In the data rows, the value 128 means zero.
Some points, each followed by its number:
191 & 098 & 071 & 167 & 071 & 139 & 166 & 089 & 108 & 213 & 109 & 150 & 073 & 212 & 190 & 076 & 165 & 255 & 126 & 137 & 122 & 102 & 122 & 136 & 203 & 151 & 060 & 051 \\ 0
101 & 166 & 180 & 143 & 118 & 119 & 098 & 119 & 134 & 080 & 145 & 113 & 107 & 106 & 074 & 152 & 168 & 142 & 138 & 121 & 140 & 143 & 092 & 119 & 142 & 109 & 117 & 157 \\ 1
112 & 160 & 125 & 170 & 122 & 129 & 094 & 165 & 076 & 112 & 135 & 069 & 156 & 134 & 128 & 164 & 126 & 110 & 166 & 127 & 089 & 135 & 123 & 065 & 111 & 085 & 132 & 156 \\ 2
084 & 054 & 160 & 062 & 163 & 114 & 102 & 061 & 084 & 014 & 107 & 245 & 100 & 183 & 170 & 210 & 080 & 101 & 148 & 218 & 138 & 087 & 061 & 168 & 052 & 202 & 188 & 118 \\ 3
152 & 121 & 238 & 190 & 059 & 140 & 164 & 096 & 196 & 133 & 184 & 139 & 105 & 077 & 115 & 080 & 078 & 076 & 099 & 088 & 244 & 114 & 115 & 130 & 092 & 166 & 152 & 134 \\ 4
115 & 151 & 151 & 165 & 050 & 098 & 146 & 067 & 117 & 147 & 130 & 135 & 159 & 171 & 128 & 051 & 172 & 143 & 105 & 154 & 177 & 153 & 082 & 118 & 142 & 083 & 067 & 132 \\ 5
176 & 162 & 144 & 151 & 106 & 176 & 100 & 113 & 019 & 172 & 082 & 134 & 176 & 151 & 145 & 127 & 151 & 067 & 063 & 086 & 146 & 137 & 209 & 139 & 204 & 113 & 133 & 070 \\ 6
133 & 173 & 165 & 106 & 090 & 061 & 109 & 179 & 124 & 174 & 132 & 138 & 142 & 142 & 154 & 142 & 099 & 093 & 105 & 152 & 094 & 157 & 158 & 140 & 132 & 161 & 154 & 104 \\ 7
086 & 146 & 088 & 117 & 171 & 195 & 125 & 116 & 141 & 093 & 119 & 121 & 170 & 119 & 095 & 129 & 103 & 103 & 140 & 149 & 146 & 167 & 153 & 082 & 138 & 062 & 139 & 136 \\ 8
132 & 205 & 056 & 026 & 173 & 051 & 097 & 078 & 127 & 024 & 159 & 142 & 179 & 087 & 153 & 134 & 085 & 097 & 170 & 141 & 135 & 022 & 121 & 166 & 177 & 109 & 240 & 172 \\ 9
065 & 105 & 139 & 218 & 093 & 154 & 156 & 091 & 234 & 203 & 101 & 153 & 080 & 060 & 168 & 197 & 121 & 078 & 093 & 072 & 216 & 138 & 168 & 089 & 075 & 122 & 148 & 083 \\ 10
113 & 179 & 180 & 155 & 135 & 073 & 111 & 138 & 132 & 179 & 106 & 081 & 134 & 097 & 182 & 170 & 125 & 101 & 086 & 155 & 141 & 168 & 143 & 105 & 071 & 126 & 116 & 169 \\ 11
130 & 158 & 124 & 159 & 152 & 134 & 110 & 125 & 122 & 155 & 083 & 133 & 169 & 124 & 128 & 179 & 098 & 091 & 122 & 126 & 137 & 122 & 138 & 097 & 123 & 068 & 154 & 115 \\ 12
100 & 179 & 175 & 193 & 113 & 146 & 121 & 136 & 137 & 135 & 118 & 114 & 125 & 077 & 146 & 175 & 146 & 103 & 101 & 125 & 218 & 117 & 126 & 090 & 041 & 108 & 119 & 155 \\ 13
137 & 091 & 120 & 168 & 113 & 130 & 149 & 163 & 196 & 126 & 154 & 118 & 130 & 127 & 118 & 098 & 147 & 088 & 123 & 078 & 174 & 119 & 156 & 101 & 081 & 095 & 119 & 089 \\ 14
031 & 061 & 158 & 107 & 255 & 169 & 186 & 104 & 172 & 044 & 145 & 147 & 099 & 025 & 059 & 114 & 124 & 136 & 053 & 164 & 221 & 109 & 106 & 113 & 157 & 157 & 140 & 101 \\ 15
114 & 186 & 087 & 133 & 150 & 155 & 146 & 167 & 140 & 122 & 140 & 093 & 135 & 114 & 057 & 085 & 148 & 138 & 109 & 097 & 140 & 176 & 110 & 107 & 102 & 102 & 133 & 164 \\ 16
093 & 103 & 092 & 168 & 117 & 130 & 145 & 149 & 152 & 172 & 071 & 130 & 190 & 121 & 171 & 130 & 096 & 092 & 104 & 149 & 179 & 160 & 196 & 102 & 132 & 111 & 083 & 106 \\ 17
194 & 133 & 175 & 126 & 096 & 134 & 141 & 173 & 060 & 151 & 075 & 091 & 116 & 108 & 199 & 148 & 179 & 150 & 172 & 113 & 097 & 179 & 226 & 084 & 170 & 137 & 135 & 092 \\ 18
143 & 075 & 133 & 082 & 126 & 128 & 097 & 135 & 131 & 074 & 179 & 175 & 145 & 155 & 053 & 107 & 061 & 047 & 191 & 116 & 102 & 148 & 069 & 156 & 091 & 161 & 089 & 139 \\ 19
113 & 110 & 105 & 175 & 092 & 121 & 156 & 140 & 175 & 216 & 029 & 107 & 185 & 136 & 183 & 133 & 181 & 173 & 151 & 146 & 028 & 208 & 205 & 080 & 116 & 205 & 114 & 117 \\ 20
128 & 098 & 112 & 137 & 121 & 122 & 131 & 172 & 114 & 164 & 114 & 103 & 115 & 132 & 094 & 096 & 144 & 114 & 173 & 128 & 082 & 161 & 102 & 112 & 138 & 127 & 102 & 155 \\ 21
156 & 150 & 101 & 103 & 071 & 083 & 118 & 165 & 172 & 177 & 099 & 125 & 129 & 163 & 107 & 092 & 165 & 129 & 140 & 127 & 060 & 164 & 139 & 141 & 144 & 187 & 097 & 118 \\ 22
045 & 051 & 100 & 029 & 255 & 182 & 161 & 068 & 153 & 020 & 218 & 186 & 068 & 086 & 025 & 113 & 122 & 099 & 146 & 182 & 108 & 123 & 079 & 141 & 138 & 129 & 069 & 107 \\ 23
016 & 160 & 057 & 000 & 191 & 198 & 175 & 162 & 057 & 098 & 191 & 120 & 110 & 055 & 091 & 123 & 051 & 205 & 129 & 255 & 072 & 194 & 137 & 199 & 094 & 181 & 149 & 198 \\ 24
125 & 193 & 128 & 120 & 127 & 136 & 101 & 146 & 077 & 080 & 159 & 108 & 198 & 176 & 113 & 150 & 125 & 144 & 112 & 108 & 117 & 099 & 115 & 122 & 145 & 073 & 136 & 131 \\ 25
072 & 130 & 136 & 113 & 154 & 110 & 110 & 141 & 186 & 125 & 107 & 104 & 149 & 158 & 135 & 178 & 113 & 139 & 127 & 159 & 108 & 148 & 151 & 136 & 111 & 156 & 147 & 175 \\ 26
104 & 139 & 126 & 138 & 129 & 122 & 149 & 158 & 190 & 197 & 081 & 148 & 176 & 114 & 188 & 167 & 139 & 107 & 128 & 130 & 126 & 131 & 162 & 097 & 108 & 101 & 139 & 150 \\ 27
New points follow, each followed by the numbers of its three nearest points above, nearest first.
199 & 091 & 145 & 145 & 124 & 170 & 136 & 139 & 112 & 170 & 057 & 151 & 099 & 121 & 186 & 131 & 160 & 159 & 152 & 104 & 096 & 147 & 191 & 090 & 135 & 105 & 084 & 120 \\ 18 21 27
067 & 182 & 160 & 124 & 147 & 097 & 066 & 129 & 124 & 068 & 190 & 092 & 062 & 113 & 074 & 110 & 154 & 148 & 123 & 127 & 137 & 094 & 127 & 165 & 143 & 161 & 189 & 122 \\ 1 26 25
152 & 140 & 141 & 148 & 136 & 112 & 144 & 158 & 113 & 163 & 087 & 143 & 106 & 142 & 161 & 165 & 098 & 112 & 123 & 124 & 134 & 152 & 172 & 093 & 159 & 115 & 148 & 108 \\ 12 7 27
175 & 147 & 147 & 080 & 175 & 119 & 181 & 090 & 133 & 048 & 173 & 174 & 178 & 074 & 176 & 129 & 090 & 044 & 138 & 159 & 193 & 000 & 128 & 142 & 122 & 165 & 232 & 164 \\ 9 12 4
179 & 092 & 119 & 160 & 095 & 117 & 113 & 171 & 068 & 165 & 141 & 109 & 104 & 144 & 112 & 094 & 193 & 079 & 137 & 077 & 138 & 174 & 152 & 145 & 150 & 102 & 119 & 107 \\ 21 14 22
095 & 165 & 156 & 095 & 078 & 087 & 122 & 133 & 120 & 114 & 199 & 075 & 046 & 098 & 113 & 138 & 208 & 149 & 105 & 103 & 195 & 086 & 124 & 174 & 167 & 193 & 182 & 119 \\ 1 7 16
065 & 148 & 230 & 070 & 108 & 136 & 136 & 113 & 103 & 069 & 132 & 160 & 059 & 045 & 051 & 044 & 083 & 187 & 097 & 118 & 182 & 140 & 145 & 107 & 109 & 135 & 156 & 144 \\ 1 16 15
116 & 162 & 171 & 169 & 134 & 130 & 135 & 102 & 170 & 112 & 162 & 128 & 135 & 138 & 108 & 208 & 163 & 128 & 111 & 116 & 151 & 096 & 116 & 145 & 143 & 095 & 131 & 176 \\ 1 12 26
186 & 158 & 079 & 135 & 123 & 147 & 072 & 111 & 056 & 085 & 066 & 094 & 147 & 129 & 119 & 122 & 145 & 160 & 074 & 091 & 068 & 068 & 129 & 147 & 147 & 102 & 084 & 131 \\ 25 2 12
088 & 144 & 110 & 170 & 090 & 114 & 139 & 189 & 147 & 140 & 143 & 123 & 162 & 083 & 184 & 186 & 180 & 145 & 158 & 129 & 147 & 144 & 145 & 068 & 081 & 083 & 108 & 114 \\ 27 2 13
129 & 156 & 255 & 147 & 190 & 179 & 215 & 000 & 241 & 065 & 210 & 191 & 122 & 045 & 228 & 206 & 082 & 070 & 080 & 191 & 255 & 061 & 074 & 156 & 050 & 207 & 228 & 132 \\ 4 13 15
